47	65
147	155
46	76
146	37
137	44
->
47	155

59	38	114	42	59
92	130	42	133	78
->
59	130

15	69	70	116	90
124	79	91	49	134
186	65	108	70	141
24	62	81	168	72
->
15	79	108	168

60	92
37	121
90	117
->
60	121

87	112	64
115	127	19
97	128	58
89	115	54
26	161	90
->
87	127	58

162	80	131
161	134	80
170	117	98
->
162	134	98

61	84
133	129
175	183
->
61	129
---
101	99	118	73	80	38	81
135	87	148	77	55	79	52
126	61	63	71	121	93	76
58	139	93	116	80	143	131
108	97	73	150	114	134	82
95	76	100	128	125	97	55
91	128	106	92	77	115	116
->
126	61	63	71	121	93	76
95	76	100	128	125	97	55
135	87	148	77	55	79	52
108	97	73	150	114	134	82
101	99	118	73	80	38	81
91	128	106	92	77	115	116
58	139	93	116	80	143	131

46	76	63	55	31	109	88
68	98	60	45	121	35	86
51	89	71	58	93	56	115
179	141	102	107	107	107	160
157	120	106	129	50	144	131
179	130	108	134	83	148	76
149	158	68	39	68	98	107
->
46	76	63	55	31	109	88
51	89	71	58	93	56	115
68	98	60	45	121	35	86
157	120	106	129	50	144	131
179	130	108	134	83	148	76
179	141	102	107	107	107	160
149	158	68	39	68	98	107

114	97	52	115
119	83	37	105
122	94	59	47
88	95	88	18
68	93	112	130
64	57	119	53
111	96	60	107
->
64	57	119	53
119	83	37	105
68	93	112	130
122	94	59	47
88	95	88	18
111	96	60	107
114	97	52	115

116	105	56	144	67	128	108	129	63
90	81	75	114	99	110	99	103	92
142	130	48	175	34	139	116	137	32
121	102	28	180	34	134	109	140	33
128	138	130	100	85	91	104	95	101
78	72	74	108	111	100	96	103	101
141	133	117	120	70	101	110	110	85
100	111	118	91	103	88	103	92	108
->
78	72	74	108	111	100	96	103	101
90	81	75	114	99	110	99	103	92
121	102	28	180	34	134	109	140	33
116	105	56	144	67	128	108	129	63
100	111	118	91	103	88	103	92	108
142	130	48	175	34	139	116	137	32
141	133	117	120	70	101	110	110	85
128	138	130	100	85	91	104	95	101

151	58	106	64	103	112	99
107	121	172	137	148	83	110
68	113	123	88	52	107	162
->
151	58	106	64	103	112	99
68	113	123	88	52	107	162
107	121	172	137	148	83	110

124	126	107	74	68
46	42	166	138	148
127	140	76	74	51
110	104	117	99	98
->
46	42	166	138	148
110	104	117	99	98
124	126	107	74	68
127	140	76	74	51

149	84	150	150	138	69	67	153
87	132	104	73	89	104	110	96
67	134	75	68	79	150	148	70
142	111	130	131	138	78	80	137
162	68	133	177	152	94	90	146
104	96	97	97	96	86	100	95
50	127	72	46	55	135	145	58
->
162	68	133	177	152	94	90	146
149	84	150	150	138	69	67	153
104	96	97	97	96	86	100	95
142	111	130	131	138	78	80	137
50	127	72	46	55	135	145	58
87	132	104	73	89	104	110	96
67	134	75	68	79	150	148	70

78	64
64	60
44	86
23	87
77	121
108	136
146	99
81	96
86	130
57	114
69	112
89	165
->
64	60
78	64
44	86
23	87
81	96
146	99
69	112
57	114
77	121
86	130
108	136
89	165

79	146	89	74	65	147	80
69	122	142	76	118	104	86
37	116	73	109	107	135	72
64	120	94	137	81	99	125
65	63	118	93	145	146	74
59	97	112	138	149	70	114
->
65	63	118	93	145	146	74
59	97	112	138	149	70	114
37	116	73	109	107	135	72
64	120	94	137	81	99	125
69	122	142	76	118	104	86
79	146	89	74	65	147	80
---
43	117	57	81	93	80
40	92	137	68	98	96
155	109	124	60	86	49
52	72	77	98	86	81
53	133	84	118	120	123
163	64	96	118	91	110
->
163	64	96	118	91	110
155	109	124	60	86	49
53	133	84	118	120	123
52	72	77	98	86	81
43	117	57	81	93	80
40	92	137	68	98	96

144	58
119	44
50	179
17	150
54	75
92	44
43	154
32	105
74	171
109	173
69	55
->
144	58
119	44
109	173
92	44
74	171
69	55
54	75
50	179
43	154
32	105
17	150

50	43	155	68
70	57	138	59
81	110	83	118
29	61	103	98
168	172	31	164
118	130	93	120
154	143	89	105
89	93	111	111
149	152	89	121
42	79	169	40
85	75	91	78
->
168	172	31	164
154	143	89	105
149	152	89	121
118	130	93	120
89	93	111	111
85	75	91	78
81	110	83	118
70	57	138	59
50	43	155	68
42	79	169	40
29	61	103	98

72	102	66	89	119	86	26	97	109	107	129	131	117	117
93	105	92	105	91	95	49	101	102	83	126	147	98	103
->
93	105	92	105	91	95	49	101	102	83	126	147	98	103
72	102	66	89	119	86	26	97	109	107	129	131	117	117

60	65	74	111
149	62	37	173
52	59	71	113
148	100	102	130
103	99	100	102
112	89	115	93
131	100	101	121
93	87	96	100
94	94	96	102
66	70	79	109
65	70	78	110
->
149	62	37	173
148	100	102	130
131	100	101	121
112	89	115	93
103	99	100	102
94	94	96	102
93	87	96	100
66	70	79	109
65	70	78	110
60	65	74	111
52	59	71	113

133	126	97
98	117	95
60	78	120
96	138	114
124	151	154
181	44	26
->
181	44	26
133	126	97
124	151	154
98	117	95
96	138	114
60	78	120

47	69	94	75	82	65	112	72	162	88	108
36	48	43	113	82	63	123	91	149	72	78
44	101	84	106	89	63	142	67	140	103	122
34	70	90	105	82	74	138	76	145	102	91
->
47	69	94	75	82	65	112	72	162	88	108
44	101	84	106	89	63	142	67	140	103	122
36	48	43	113	82	63	123	91	149	72	78
34	70	90	105	82	74	138	76	145	102	91

98	62	108	87	122	111	38	131	73	107	73	81	112	130	86
123	66	98	110	72	92	137	94	104	67	148	116	73	66	118
121	121	87	98	117	87	150	64	139	110	118	131	62	83	118
103	72	101	79	142	109	44	118	90	120	64	87	99	139	87
85	68	114	115	50	108	82	130	60	67	119	80	132	86	94
82	152	98	119	64	96	154	79	113	91	123	104	115	69	106
->
123	66	98	110	72	92	137	94	104	67	148	116	73	66	118
121	121	87	98	117	87	150	64	139	110	118	131	62	83	118
103	72	101	79	142	109	44	118	90	120	64	87	99	139	87
98	62	108	87	122	111	38	131	73	107	73	81	112	130	86
85	68	114	115	50	108	82	130	60	67	119	80	132	86	94
82	152	98	119	64	96	154	79	113	91	123	104	115	69	106
